Families of rows that turns and mirrors carry onto each other, the same ones carrying the whole set onto itself: the rest of each named row's family, in list order:
4 families of 8 rows:
zapu: [ -6  -6  13  19 -19 -15 -22  16  17 -14  -5   4 -14  11   9  -6]
Ran: [  9   1  27   5   9 -16 -13 -20   7   6  -4  24  15 -12  -4  -6]
poz: [ -9  15  19  14 -17   3 -20  -5  -8  14  -6  -7 -32   7  11   0]
vusa: [-11   4   6  21 -14   1 -27  -2  10  -4  -7 -12 -13  -2  20   9]
febed: [ -5   8  15  17 -17   4 -26  -9  -8  14 -13  -6 -28  16  11   3]
moza: [ -7   4   6  23 -16   4 -20  -4  11  -8  -5 -10 -19  -7  15   8]
Vediz: [ -7   0  18  10 -16 -17 -27  12  -2  12  -9   3 -27  21  -3 -13]
besuk: [-12  -7  11  17 -20 -15 -24   9  21 -12  -1   2 -23  11   9  -7]
Nom: [-10   5  11  18 -19   5 -22  -3  13 -10  -4  -9 -22  -4  14  11]
gev: [ -1  12   0 -19  15 -10  -4 -27   9  -5  -1  19 -18   8  -7  -3]
fet: [-10   3  28  11 -15 -17 -22  13   0  10  -9   3 -26  21   1 -10]
maf: [-11  -3  21  14 -21 -14 -29  10  -1  12  -6   7 -25  21   1 -12]
Rad: [ 10  12  26 -19  11 -14 -12 -18  13  -7 -10  19  -7 -12  -8   7]
nit: [  2  15   4 -12  14  -9  -8 -34   8  -7  -4  20 -17   9 -12   4]
Dat: [ 11  -2  24   4  13 -14 -15 -16   1   8  -9  22  15 -10  -7  -2]
Dati: [ -8  12  14  16 -16   6 -22  -4 -11  17 -10  -8 -27   7   6   2]
vanin: [ -3  -4  -2   5  16  -9  -6 -26   0   6   2  27   6   8  -3  -9]
Somi: [  3   0  18   2  13 -20 -16 -13   2   9  -6  29  11 -15 -10  -3]
mebep: [ 13  14  25 -19  13 -16 -14 -16  10  -3 -12  14 -10 -12 -12   2]
lozi: [ 13  13  23 -15   9 -13 -12 -17   7   0 -15  24 -12 -12 -17   5]
devi: [ -3  15   3 -21  10  -5  -4 -25   7  -4  -2  22 -14  11 -10  -1]
dul: [  8   1  24   0  13 -10 -16 -19  -1   8  -5  26  15 -11  -4   3]
sakul: [ -1   9   6 -20  16 -13  -5 -27  11  -6   0  24 -18   9  -7  -3]
vibom: [ -7   2  -1   5  17 -15 -12 -29   4   2   5  25   7   6  -5  -4]
sede: [ -4  -4  19  10 -18 -14 -23  10   4  10 -17   6 -34  19   3 -12]
moku: [ -9   0   3   5  14  -5  -1 -28   4   6   3  26   8   8  -3  -5]
rem: [-10  -8  11  14 -15 -17 -25  15  21  -7 -10   0 -19   1  12  -5]
rovop: [ -4  -1   4   0  16  -9  -8 -27  -2   8   5  30   4  10  -2  -7]
Ninel: [ -8   9  20  15 -21   5 -27  -1 -10  15  -9  -5 -25   6   6   5]
pomo: [ -6  -7  11  18 -17 -18 -25  11  22 -14  -4   0 -19   8   6  -8]
menin: [ -6   6   3  22 -20   5 -20  -4   8 -10  -1  -6 -19  -5  20   4]
mal: [ 14  15  25 -23   6 -16 -17 -16  10  -4  -9  20  -7 -10 -11  -3]

Which other rows belong to the same family as poz? zapu, Ran, fet, devi, moku, menin, mal
Which other rows belong to the same family as moza? Vediz, gev, Dat, Dati, vanin, mebep, pomo
Which other rows belong to the same family as besuk? Nom, maf, Rad, dul, sakul, rovop, Ninel

